One turn sends every row of this set to another row. A few are shown first. Where does it send the rows asked after them?
k_122: [-0.61 -0.38 -2.09 -1.21  2.70 -0.80 -2.78  0.64 -2.83  1.10  0.33  0.37
  0.09 -1.46  2.14  4.81  2.21  0.35  4.52 -1.16 -0.52 -3.26  1.40  3.01
  1.64 -0.71 -0.81 -3.32  0.32 -0.58  0.37]
k_776: [ 2.46  2.05  0.69 -0.08  0.68 -0.79 -2.58 -2.45  1.05 -2.58  3.35 -0.89
 -2.96 -0.90 -0.09 -0.67  0.79  2.62  3.72  0.62 -0.87 -2.67  0.62  3.18
 -1.71 -1.55  1.64 -4.35 -0.34 -3.15 -0.22]
k_826: [-4.60 -0.39  0.40  2.01 -0.13  1.49  0.65 -2.80  0.50 -4.43 -2.63  1.97
 -0.25 -1.46 -1.24 -1.58 -1.56 -0.30 -1.54  1.46  2.86  1.29 -1.82 -2.73
  0.87  1.35 -0.29  0.99  0.74  1.62  1.52]
k_294: [-3.34 -2.28 -1.19  3.57 -1.07 -0.17 -0.39 -1.35 -0.08 -0.69 -4.37  0.74
  0.30  1.67 -0.64 -0.62 -1.76 -1.65 -1.58  2.35  0.75 -0.52 -2.06 -3.15
  0.28  1.69  0.69  2.02  0.52 -0.93  1.21]
k_141: [ 0.22 -0.89  2.87  1.03  0.35 -0.93  3.53  3.42 -4.13  1.30  1.81 -2.95
 -0.50  1.46 -0.05  1.85  0.50  0.00 -2.56 -1.10 -1.36  3.00 -2.12 -1.59
 -1.76 -1.68  1.69  0.45  0.04 -4.05  0.99]
k_661: [-3.01 -1.40  2.47  2.49 -1.45 -0.95  1.22 -1.73 -1.91 -1.33  0.52 -1.89
 -0.60 -1.22 -0.07  4.28 -0.93 -0.42 -0.68 -0.57  2.55  4.52 -1.98 -2.04
 -2.79 -1.26  2.13  1.12  0.53 -1.26  2.19]
k_328: [ 2.75  1.98  0.52 -0.03  0.71 -1.01 -2.43 -1.91  0.81 -1.96  3.34 -0.98
 -2.91 -0.56 -0.09 -0.65  0.88  2.45  3.72  0.78 -1.27 -2.92  0.71  3.14
 -1.79 -1.54  1.74 -4.25 -0.48 -3.59 -0.33]
k_729: [-1.13 -0.16 -1.81 -1.17  2.49 -0.59 -2.95 -0.41 -2.35  0.17  0.42  0.57
 -0.07 -2.48  2.02  5.14  1.94  0.48  4.70 -1.17  0.47 -2.73  1.44  3.10
  1.53 -0.62 -0.92 -3.48  0.46  0.25  0.60]
k_443: [ 2.18  1.76  0.48  0.29  0.44 -1.02 -2.88 -2.90  1.15 -2.49  3.05 -0.83
 -2.95 -1.09 -0.10 -0.27  0.56  2.41  3.97  0.86 -0.58 -2.67  0.55  2.98
 -1.78 -1.54  1.81 -4.23 -0.36 -3.04 -0.13]
k_385: [-0.86 -1.59 -0.74  2.15  0.56  0.00  1.50  2.54 -1.81  0.98 -3.11  0.00
  0.31  3.45 -0.69 -2.71 -0.57 -1.18 -3.04  1.89 -2.28 -1.54 -2.06 -2.71
  1.21  1.33  0.12  1.41  0.01 -2.77  0.18]
k_81: [-0.41  0.53 -1.21 -2.34  3.52  0.03 -1.74  1.08 -2.92 -0.34  1.50  0.67
 -0.08 -2.47  1.93  3.81  2.52  1.15  4.03 -1.71 -0.43 -2.66  1.62  3.38
  2.13 -0.92 -1.50 -4.03  0.33  0.00  0.28]
k_342: [ 2.72  1.67  0.25  0.32  0.41 -1.18 -2.86 -2.23  0.93 -1.70  2.90 -1.18
 -2.79 -0.26  0.00 -0.35  0.69  2.16  3.82  0.95 -1.26 -3.08  0.59  3.08
 -1.86 -1.56  1.98 -4.02 -0.46 -3.78 -0.26]
k_160: [-1.27  1.80 -0.11 -0.63  1.75  2.49  4.08  1.14 -0.41 -5.56  1.42  1.44
  1.62 -3.15 -0.05 -3.97  0.10  0.90 -0.79  0.93  1.21  1.63 -0.71 -2.92
  2.48  0.40 -1.58  0.28  1.63  1.50  0.33]
k_697: [-0.60  0.63  4.24 -0.37  1.42  0.46  4.48  2.63 -3.60 -1.84  3.28 -2.05
 -0.97 -0.90 -0.51  1.00  0.69  1.21 -2.64 -2.00  0.15  4.33 -1.95 -1.23
 -1.21 -1.91  0.64 -0.43  0.14 -2.10  1.25]
k_605: [-0.10  0.11 -1.69 -1.92  3.25 -0.42 -2.09  1.44 -3.07  0.94  1.09  0.29
  0.05 -1.60  2.07  4.10  2.49  0.71  4.12 -1.49 -1.07 -3.21  1.53  3.32
  2.02 -0.78 -1.24 -3.65  0.33 -0.71  0.13]
k_742: [-0.46  0.60  1.08 -0.22  2.51  1.69  3.79  3.67 -2.25 -1.81 -0.67  0.76
 -0.17  1.53 -1.33 -4.98  0.32  0.53 -3.89  0.43 -1.97 -0.23 -1.85 -2.11
  2.44  0.86 -1.42 -0.01  0.14 -1.53 -0.04]
k_137: [ 2.36  1.53  0.26  0.47  0.27 -1.15 -3.11 -2.85  1.15 -1.97  2.71 -0.91
 -2.94 -0.60  0.04 -0.04  0.58  2.14  4.09  1.04 -0.83 -3.06  0.55  3.02
 -1.93 -1.46  2.01 -4.01 -0.39 -3.40 -0.19]
k_214: [ 1.06  0.96 -0.91 -0.45  2.05  1.58  4.61  4.63 -1.79 -1.93  0.97  0.24
  1.98  0.11  0.38 -4.73  0.76  0.38 -1.75  1.28 -2.17 -0.21 -0.96 -2.89
  2.69  0.51 -1.18  0.66  1.18 -1.27 -0.57]
k_861: [-1.16  0.52 -1.31 -1.90  3.06 -0.01 -2.31 -0.07 -2.42 -0.67  1.14  0.77
 -0.02 -3.04  1.93  4.34  2.25  0.92  4.58 -1.61  0.50 -2.42  1.47  3.22
  1.96 -0.82 -1.33 -3.84  0.59  0.63  0.55]
k_664: [-2.02 -2.04 -3.24  3.47 -1.67 -0.29  0.13 -0.57  0.53 -1.02 -2.89  0.44
  2.43  0.14  0.99 -0.25 -1.45 -1.80  0.76  3.35  0.85 -0.44 -1.13 -3.97
  0.52  1.21  1.06  2.81  1.43 -0.51  0.84]
k_222: [-2.56  0.35  4.00  0.48  0.24  0.33  3.07 -0.59 -2.33 -3.43  2.45 -1.42
 -1.02 -2.51 -0.48  2.44 -0.03  0.91 -1.64 -1.65  2.62  5.39 -1.87 -1.58
 -1.94 -1.66  0.90 -0.06  0.54 -0.44  1.93]
k_250: [-1.37 -2.25  1.78  2.77 -1.38 -1.73  1.42  0.79 -2.81  1.40  0.09 -2.82
 -0.31  1.35  0.26  3.84 -0.48 -0.85 -1.28 -0.23  0.19  3.02 -2.10 -1.99
 -2.75 -1.37  2.56  1.34  0.10 -3.45  1.57]
k_953: [-3.30 -0.09 -1.50  1.82 -0.58  1.31  1.28 -2.04  1.06 -4.90 -1.01  1.54
  1.81 -3.14  0.40 -1.23 -1.23 -0.45  0.81  2.17  3.10  1.36 -0.89 -3.58
  1.17  1.02 -0.13  1.71  1.81  2.02  1.19]
k_627: [ 0.51 -1.34 -2.86  2.12 -0.09 -0.17  2.10  3.51 -1.41  0.86 -1.65 -0.48
  2.55  2.21  0.94 -2.33 -0.21 -1.36 -0.78  2.71 -2.33 -1.45 -1.11 -3.55
  1.55  0.89  0.42  2.21  1.17 -2.59 -0.36]
k_131: [-2.96  1.33  1.81 -0.37  2.19  2.56  3.26  0.31 -0.82 -5.18 -0.35  1.97
 -0.53 -1.56 -1.45 -4.08 -0.38  0.91 -3.11  0.26  1.16  1.48 -1.65 -2.08
  2.21  0.81 -1.66 -0.21  0.50  1.18  0.88]

k_776 goes to k_137
k_729 goes to k_605
k_953 goes to k_627
And these:
k_742 goes to k_826
k_661 goes to k_141

